128 stands for zero in the data rows.
Here are some numbered points:
[140, 144, 67, 142, 147, 50, 101, 123, 102, 188, 140, 152] 0
[169, 239, 87, 201, 133, 173, 232, 207, 104, 180, 188, 105] 1
[1, 116, 96, 86, 142, 95, 141, 105, 192, 96, 50, 190] 2
[74, 135, 162, 67, 157, 101, 183, 97, 200, 126, 161, 150] 3
[161, 142, 118, 145, 153, 152, 161, 155, 113, 74, 181, 103] 4
[143, 220, 116, 101, 132, 143, 126, 117, 144, 126, 135, 110] 5
[124, 138, 108, 134, 79, 158, 174, 123, 107, 90, 96, 69] 6
[108, 52, 207, 25, 138, 119, 148, 36, 215, 132, 90, 209] 7
[196, 97, 208, 151, 98, 139, 98, 160, 133, 189, 135, 89] 8
[122, 102, 189, 150, 155, 129, 65, 94, 152, 111, 155, 154] 9
[141, 107, 157, 121, 142, 95, 126, 73, 141, 126, 110, 146] 10
[108, 68, 57, 116, 138, 75, 98, 162, 96, 184, 93, 141] 11
Which two points above are nearest to each new point? Their numbers follow each, smallest number first.
[157, 189, 76, 151, 194, 98, 117, 97, 142, 166, 112, 69] 0 5
[170, 146, 90, 173, 145, 118, 147, 139, 99, 179, 139, 147] 0 4
[141, 126, 118, 118, 79, 114, 113, 161, 79, 166, 80, 112] 6 11
[185, 152, 90, 174, 89, 202, 162, 233, 29, 181, 162, 27] 1 4
[116, 128, 44, 141, 110, 114, 154, 146, 90, 109, 116, 110] 4 6
[110, 112, 104, 92, 161, 98, 119, 129, 145, 140, 114, 135] 10 11
[132, 121, 178, 132, 157, 146, 111, 131, 123, 172, 80, 103] 8 10
[120, 102, 152, 119, 143, 124, 136, 111, 148, 111, 127, 169] 9 10
[110, 109, 168, 110, 190, 146, 78, 94, 178, 129, 110, 190] 9 10
[108, 142, 72, 172, 92, 154, 218, 137, 96, 184, 139, 118] 1 6
[158, 136, 155, 144, 107, 148, 142, 171, 109, 96, 104, 95] 4 6
[125, 119, 99, 197, 98, 105, 89, 109, 75, 189, 145, 141] 0 11
[177, 188, 174, 185, 83, 210, 126, 109, 104, 126, 215, 98] 4 5
[37, 63, 116, 98, 103, 134, 108, 121, 126, 53, 132, 183] 2 9
[125, 97, 160, 112, 107, 136, 135, 139, 111, 113, 131, 147] 9 10
[182, 159, 168, 95, 153, 148, 86, 142, 148, 59, 161, 78] 4 5
[78, 141, 106, 86, 195, 62, 133, 44, 164, 211, 87, 196] 0 10
[163, 144, 118, 157, 164, 108, 92, 113, 117, 74, 167, 142] 4 9
